(in the rows, 128 means zero)
The rows below fall into families. The same turns and mirrors carry the whole set onto itself and the rows of a family onto each other. For each named row, which other rows are in its family? Write them in the order they are listed.
These 32 rows form 4 families of 8 rows each.
vin: [122  98 129  95 126 130 114 120 138 135 143 122 133 152]
vufi: [ 81 141  93 128 142 116 121 147 140 162 122 129 113 154]
pofel: [110 109  95 115 137  91 147 166 159 138 142 108 125 124]
vivip: [114 149 110 107 146 102 141 139 162 148 109 141 127 155]
gak: [ 78 134 111 118 140 116 132 149 130 161 124 138 101 150]
Tar: [101 111 144 125 134 135 136 137 132 112 143 114 111 153]
Buz: [106 110 117 126 134 115 154 149 145 161 135 114  89 114]
pife: [106 138 137 130 132 116 152 127 102 133 137 119 134 121]
rez: [111 104 105 113 134 118 140 149 164 162 128 118  96 111]
Gof: [107 142 127 119 130 113 142 123 110 136 138 102 150 120]
let: [106 116 141 119 139 133 126 129 142  99 137 120 128 150]
Rora: [ 73 134 102 108 152 103 123 146 144 152 118 136 116 140]
Tega: [107 109 135 134 142 136 129 119 145 112 144 115 118 157]
Misov: [126 116 105 116 146 120 148 112 121 133  99 108 144 129]
vimil: [121 110  91 117 136 100 162 156 166 135 133 119 127 135]
vip: [106 119 108 124 153 121 140 101 116 124 117 114 143 121]
rok: [108 108 113 117 139 108 151 134 163 165 142 109  99 114]
Pid: [120 120 109 133 149 118 128 122 113 130 103 104 140 121]
kepog: [121 112 108 130 132 116 139 153 165 159 139 122 103 109]
lemas: [119 100 118 102 120 151 121 119 135 133 140 115 128 144]
Dav: [110 114 141 119 138 140 114 136 143 108 130 105 121 147]
bafa: [109 123 123 125 135 115 140 114 108 131 139 126 151 111]
luz: [130 104 116  97 124 139 127 124 141 133 127 119 136 162]
baf: [104 122  92 123 138  98 161 157 164 133 145 119 121 119]
mebub: [112 146 118 124 152  99 125 135 162 151 117 149 117 146]
Filiz: [113 115  83 131 133 108 151 154 163 145 149 122 123 120]
vogu: [ 81 132  92 113 142 114 124 145 139 162 114 143 113 137]
muga: [101 157 115 115 144 109 134 143 169 142 125 143 115 146]
Nes: [125 116 126 105 121 148 115 129 143 128 143 106 133 147]
fiv: [ 93 151 114 103 154 106 128 136 168 149 116 132 112 144]
zokem: [108 124 110 118 145 133 133 108 112 133 105 107 134 120]
Luzif: [117 135 131 126 129 116 145 127 116 120 135 118 152 111]

Which other rows belong to the same family as baf? rez, let, lemas, vogu, muga, zokem, Luzif
Which other rows belong to the same family as Tega? vin, vufi, pofel, Gof, rok, Pid, mebub

The rows below fall into families. The same turns and mirrors carry the whole set onto itself and the rows of a family onto each other. For each named row, which other rows are in its family? Write them in the order they are listed.
These 40 rows form 5 families of 8 rows each.
sor: [136 121 127 116 145  96 129 128  98 127 107 161]
bire: [109 111 120 144 162 103 135 121 112 124 112 160]
bipud: [109 124 115 152 171 116 149 121 126 125 127 162]
ped: [125 131  91 139 169 130 160 142 147 112 127 140]
Garob: [155 126 131 118 116 134 127 149 111 122 127 126]
Toba: [128 137  94 141 165 130 166 146 137 107 135 137]
Mune: [133 127 137 108 127 122 112 122  99 130 121 144]
simir: [110 130 114 145 180 121 151 129 130 119 133 160]
sur: [108 118 117 135 165 102 137 130 118 127 109 164]
redeg: [142 127 133 111 127 122 115 120  94 131 129 141]
sokir: [151 127 136 109 121 137 117 148 119 129 124 134]
gevi: [159 134 117 128 135 145 135 158 120 129 154 124]
didu: [134 123 130 118 121 118 118 125  88 126 124 134]
Vekot: [111 113 117 144 159  97 143 132 108 121 109 158]
toge: [155 135 108 129 142 149 133 152 133 138 155 131]
zeso: [135 133  94 129 152 151 138 152 144 129 145 126]
guge: [138 126 130 109 137  97 133 122  93 130 127 153]
dul: [132 125 124 122 144  95 134 127  87 125 115 156]
koto: [157 135 118 116 139 147 126 158 129 133 150 131]
darat: [124 139  98 134 170 138 160 144 148 113 134 142]
sig: [124 121  89 137 153 138 153 147 146 125 143 122]
mek: [127 134 103 135 170 117 173 138 139 110 136 147]
runel: [154 130 111 125 144 142 141 152 130 133 165 125]
Fep: [108 118 118 147 170 108 151 119 119 123 138 154]
Nenom: [117 132 113 144 180 115 157 122 124 114 133 159]
Zot: [160 123 129 112 119 132 136 156 128 126 134 126]
zes: [126 141 101 140 170 128 165 134 141 114 132 152]
buvu: [119 116 117 133 153  98 138 126 113 130 103 167]
Figub: [139 123 134 115 116 130 116 123 105 134 121 138]
batov: [138 128  91 139 149 145 145 156 134 124 145 120]
nas: [136 131 128 113 137 105 126 118  93 134 118 161]
kirun: [161 131 131 115 119 139 128 151 127 129 130 133]
vud: [116 108 119 129 148  91 141 130 112 127 108 156]
Dap: [111 128 111 153 174 116 157 128 120 113 134 151]
boto: [132 132  87 138 153 147 148 145 147 128 139 129]
las: [138 127  94 139 159 149 138 148 141 128 152 126]
nub: [165 135 118 122 140 146 135 156 132 127 148 131]
miz: [151 122 131 115 117 140 120 142 120 125 125 125]
veme: [126 128 124 112 149  99 129 123  98 129 111 163]
nok: [134 118 133 115 116 126 118 125 104 132 134 128]

Which other rows belong to the same family as koto? Mune, simir, sur, sokir, zeso, darat, veme
Which other rows belong to the same family as nok? guge, sig, mek, runel, Fep, Zot, vud
Which other rows belong to the same family as Toba? Garob, gevi, didu, Vekot, dul, batov, Dap
Which other rows belong to the same family as Nenom? sor, bire, ped, redeg, las, nub, miz

The rows below fall into families. The same turns and mirrors carry the whole set onto itself and the rows of a family onto each other. For each named row, which other rows are in its family? Write them in the order they are listed.
These 32 rows form 4 families of 8 rows each.
Zuzo: [128 133 142 164 108 153 130 146]
Kaz: [103 120 120 122 137 116 134 128]
vepi: [153 130 100 156 129 138 128 121]
kur: [156 130 110 160 133 141 120 126]
pimep: [147 108 145 116 139 133 146 129]
Bebar: [159 110 118 126 118 132 130 113]
Tose: [143 147 101 149 129 148 128 116]
Tadu: [140 104 152 118 135 125 139 129]
resa: [151 113 129 121 110 137 121 110]
Paza: [129 142 139 164 105 152 128 133]
Zeg: [142 123 141 110 140 129 147 113]
pilo: [105 118 117 124 130 115 126 139]
geli: [127 136 155 149 147 147 144 143]
did: [122 136 103 152 149 125 136 138]
raza: [124 134 113 153 160 138 135 132]
modu: [114 125 126 133  92 127 121 121]
vup: [102 128 117 129 127 113 136 141]
fuzak: [132 113 152 111 140 129 139 127]
Dep: [152 130 115 120 116 135 128 104]
regav: [132 138 147 154 103 153 135 146]
Fifi: [125 131 110 149 158 128 129 141]
zas: [132 142 146 155 108 158 146 126]
Lili: [ 96 130 121 119 125 127 143 129]
zuz: [137 137 153 140 145 148 157 128]
napir: [113 130 131 134  91 128 128 140]
gafep: [159 110 128 131 113 130 121 115]
Nek: [112 145 108 142 149 140 142 133]
mudo: [113 131 133 131  90 142 138 121]
zav: [130 123 157 148 143 144 146 148]
fes: [140 127 156 142 139 150 150 147]
Nimus: [115 122 125 138  92 131 118 136]
luk: [153 133 112 158 127 152 121 118]

Which other rows belong to the same family as Zeg? Tose, Dep, zas, Lili, zuz, Nek, mudo
Which other rows belong to the same family as luk? Kaz, resa, Paza, geli, raza, modu, fuzak

The rows below fall into families. The same turns and mirrors carry the whole set onto itself and the rows of a family onto each other. For each named row, which other rows are in its family? Write them in the order they are listed.
These 28 rows form 7 families of 4 rows each.
mim: [145  88 125 120 126 116 112 150]
fivi: [133 150 117 123 122 123 140 126]
duza: [146  87 127 116 121 120 113 149]
bez: [136 152 109 129 123 124 136 132]
vitet: [131 147 114 127 121 132 145 138]
tof: [112 106 116 130 120 126  90 122]
dapit: [104  99 121 127 122 130  99 117]
zek: [110 102 123 131 124 126  95 118]
zudo: [129 127 106 101 156 147 138 133]
zelaf: [143  88 131 124 120 121 113 149]
kemi: [105 102 119 118 120 124  95 119]
pobel: [135 124 106 103 155 153 135 127]
lonar: [127 128 101  95 153 146 130 131]
vepe: [133 147 112 123 124 119 146 128]
Fogoz: [132 129  99 101 157 141 130 124]
gir: [108 101 124 125 119 129  96 117]
Tavis: [129 145 112 130 126 122 148 134]
suk: [126 128 101 103 155 151 131 136]
gosa: [139  87 128 122 125 115 119 152]
Rinu: [146  86 133 116 125 122 117 143]
sida: [138  89 139 116 131 119 114 147]
Vufug: [128 124  99 105 154 152 136 132]
somo: [144  91 127 116 124 112 113 152]
Muko: [129 149 106 123 124 123 142 131]
ganob: [133 151 114 122 125 120 140 131]
Soro: [114  99 120 124 123 125  92 117]
gur: [133 123  98 107 156 151 132 135]
nop: [112  99 110 127 114 124  96 121]

Which other rows belong to the same family as zelaf? zudo, Muko, Soro
Which other rows belong to the same family as Rinu? tof, lonar, Tavis
Which other rows belong to the same family as duza? zek, vepe, suk
Which other rows belong to the same family as gir? mim, Vufug, ganob

The rows below fall into families. The same turns and mirrors carry the whole set onto itself and the rows of a family onto each other. For each named row, which other rows are in its family? Write them in the order they are listed.
These 32 rows form 4 families of 8 rows each.
molu: [107 111 144 174 138  95 146 157 138 113 124]
Kep: [ 84  99 124 169 113 116 153 137 119 164 134]
nebol: [112 101 140 168 141  99 132 148 110 139 152]
des: [ 93 126 162 146 111 129 166 107 143 132 121]
gatu: [109 126 159 152 133 138 152 108 131 113 128]
lotan: [ 86 133 159 176 115  93 174 143 136 144 125]
ratem: [108 133 183 152 107 114 167 133 135 132 108]
Kap: [ 94 107 155 182  90 121 143 145 105 156 118]
kazit: [120 123 169 141 129 113 147 135 140 104 124]
funop: [103 114 170 161  84 133 144 131 106 152 119]
Nif: [124 108 157 137 131 117 130 132 107 137 155]
med: [114 109 143 140 124 144 140 119 105 141 144]
Vusat: [100 100 121 174 135 124 140 138 107 146 140]
Sas: [ 89 117 143 167 109  97 163 153 112 169 137]
Pokur: [ 79 117 139 181 122 110 166 126 145 136 118]
salu: [ 97 105 138 165 123 117 143 157 139 100 138]
sef: [109 117 154 176 148  96 143 138 133 115 138]
nutu: [128 107 158 124 118 122 134 142 113 132 140]
vuda: [ 98 108 146 134 102 135 152 117 117 160 137]
zesa: [ 98 124 179 172  91 128 153 126 123 134 108]
Renuk: [ 95 121 158 185 117  96 166 155 133 140 108]
Gumuv: [115  94 132 156 128 104 133 163 110 141 140]
katu: [121 124 172 146 138 112 142 122 129 113 142]
zep: [ 90 117 163 193  97 115 152 140 123 139 108]
supi: [101  94 130 155 117 123 134 162 123 118 149]
Riko: [103 105 146 167 106 106 153 162 105 168 125]
lalo: [110 101 145 133 110 135 135 149 123 113 149]
kozi: [106 112 153 144 117 129 143 143 140  96 139]
lanal: [ 95 117 136 186 143 118 153 127 133 117 124]
rizo: [102 124 162 137  98 115 161 136 109 166 141]
tupu: [ 98 140 177 145 106 111 173 127 132 142 127]
Fad: [115 117 171 134  97 124 154 140 108 159 125]

Which other rows belong to the same family as med? Kep, des, gatu, Vusat, Pokur, vuda, lanal
Which other rows belong to the same family as ratem? molu, kazit, nutu, Renuk, Gumuv, Riko, Fad

The rows below fall into families. The same turns and mirrors carry the whole set onto itself and the rows of a family onto each other. For each named row, which other rows are in its family? Write them in the order they are listed.
These 32 rows form 4 families of 8 rows each.
dilit: [113 128 130 114 118 115 138 118 159  89 136 115 101 109 132 111 150 137
 130 140 113 119 129 134 115 146 132]
rud: [109 130 128 127 122 119 140 110 157  93 138 108 110 113 133 122 139 137
 133 137 104 122 126 139 107 159 134]
Rusu: [142  99 162 123 104 116 124 105 129 144 142 126 118 145 119 128 145  89
 126 127 140 103 138 122 120 154 147]
rulov: [144 105 161 133  97  98 148 111 144 139 134 133 117 147 124 126 132  88
 120 120 136 107 133 127 122 144 141]
Vik: [129 121 122 146 123 130 145 139 131 110 129 107 138 140 161 133 148 150
 114 133 167 142 118 128 136 144 106]
kebir: [136 122 151 138 130 112 139 136 146 156 113 123 148 123 148 119 102 140
 165 135 136 128 121 111 122 164 147]
dibis: [104 148 151 111 114 125 156 110 132 108 147  99 118 136 163 116 140 118
 164 108 119 123 129 124 130 134 135]
lif: [126 113 150 130 114 139 127 123 111 128 121 129 119 144 127 122 109 150
 152 134 116 145 140 104 107 181 123]
Kope: [119 137 142  96 119 116 118 140 119 145 150 131 118 148 157 121 121 112
 102 142 127 104 109 140 132 125 133]
perur: [146 110 133 109 153 135 136 148 153 140 129 101 118 165 149 124 133 127
 126 131 158 113 141 124 141 133  98]
galar: [139 109 131 107 150 138 141 151 155 131 131 105 122 158 143 119 129 142
 127 133 156 106 141 114 130 138  89]
Neli: [126 113 139 151 123 143 150 138 127 116 133 108 124 137 178 134 136 140
 110 133 167 146 125 114 133 139 122]
zos: [134 100 134 113 150 141 139 138 149 142 138 100 132 155 131 133 129 130
 131 126 158  99 149 110 134 140  94]
Baroz: [134 117 141 137 137 111 127 135 139 159 130 123 150 130 140 125 105 147
 161 152 132 117 112 109 124 164 150]
der: [119 123 147  96 127 117 114 129 111 142 150 140 123 147 145 136 127 110
 108 139 126  96 102 136 122 134 138]
korop: [121 126 128 126 118 111 134 117 157  93 131 113 108 111 129 116 153 135
 147 143 115 123 112 130 122 145 150]
dudi: [128 110 152 128 126 137 116 121 111 132 110 138 116 155 131 116 110 151
 144 136 125 148 135 111 116 175 129]
dida: [124 107 123 139 136 135 151 133 121 115 136  91 133 137 174 140 143 143
 111 137 165 135 130 113 131 142 118]
Gor: [129 115 152 127 113 141 118 120 115 138 113 126 116 149 137 105 123 148
 155 120 128 156 139 119 122 176 125]
lezaf: [128 121 149 133 124 103 148 140 154 162 117 119 152 132 137 129  93 142
 151 146 131 125 126 115 124 156 141]
Pofi: [142 110 152 118  99  97 138 114 134 145 144 128 132 152 120 130 129  82
 120 132 136 111 139 131 121 155 134]
pelo: [126 111 152 136 113 141 127 118 118 126 117 130 114 151 138 107 103 151
 132 130 120 149 137 118 105 173 113]
giz: [138 108 153 124  99 101 138 105 139 142 151 129 127 152 129 136 138  87
 117 131 148 103 139 123 116 145 144]
lof: [138 126 144 142 121 107 136 137 147 165 112 134 142 128 140 125 103 139
 161 138 129 125 118 125 122 165 137]
Pemat: [131 122 139  99 121 109 117 137 108 149 146 135 116 142 153 134 136 107
 111 141 135  97 102 131 133 127 133]
mag: [ 98 144 137 100 116 130 147 111 135 117 155  96 119 140 152 117 141 122
 158 101 121 123 140 130 132 135 116]
lidu: [133 102 136 105 152 129 140 148 153 141 121 105 111 163 144 125 121 135
 129 133 151 101 137 103 143 132 105]
fuga: [112 114 143 122 118 117 143 117 158  88 136 117 101 110 124 130 137 136
 126 143 108 122 121 124 111 147 139]
bipon: [122 111 128 145 125 133 156 134 127 126 133 108 141 145 169 142 142 144
 111 135 174 138 135 120 131 140 112]
zemu: [108 143 146 115 120 138 148 112 133 109 154  93 103 139 166 128 147 125
 162 112 121 121 135 117 127 131 134]
mota: [120 133 138 109 121 111 117 129 111 141 167 130 138 145 151 136 131 116
 105 140 134  97 101 138 126 139 126]
kod: [ 94 141 145 108 113 129 151 104 130 116 155  90 113 145 174 122 127 120
 151 117 122 118 134 113 125 132 132]

Which other rows belong to the same family as rulov? Kope, Neli, lezaf, pelo, lidu, fuga, kod
Which other rows belong to the same family as zos? Rusu, Vik, Baroz, korop, Gor, mag, mota

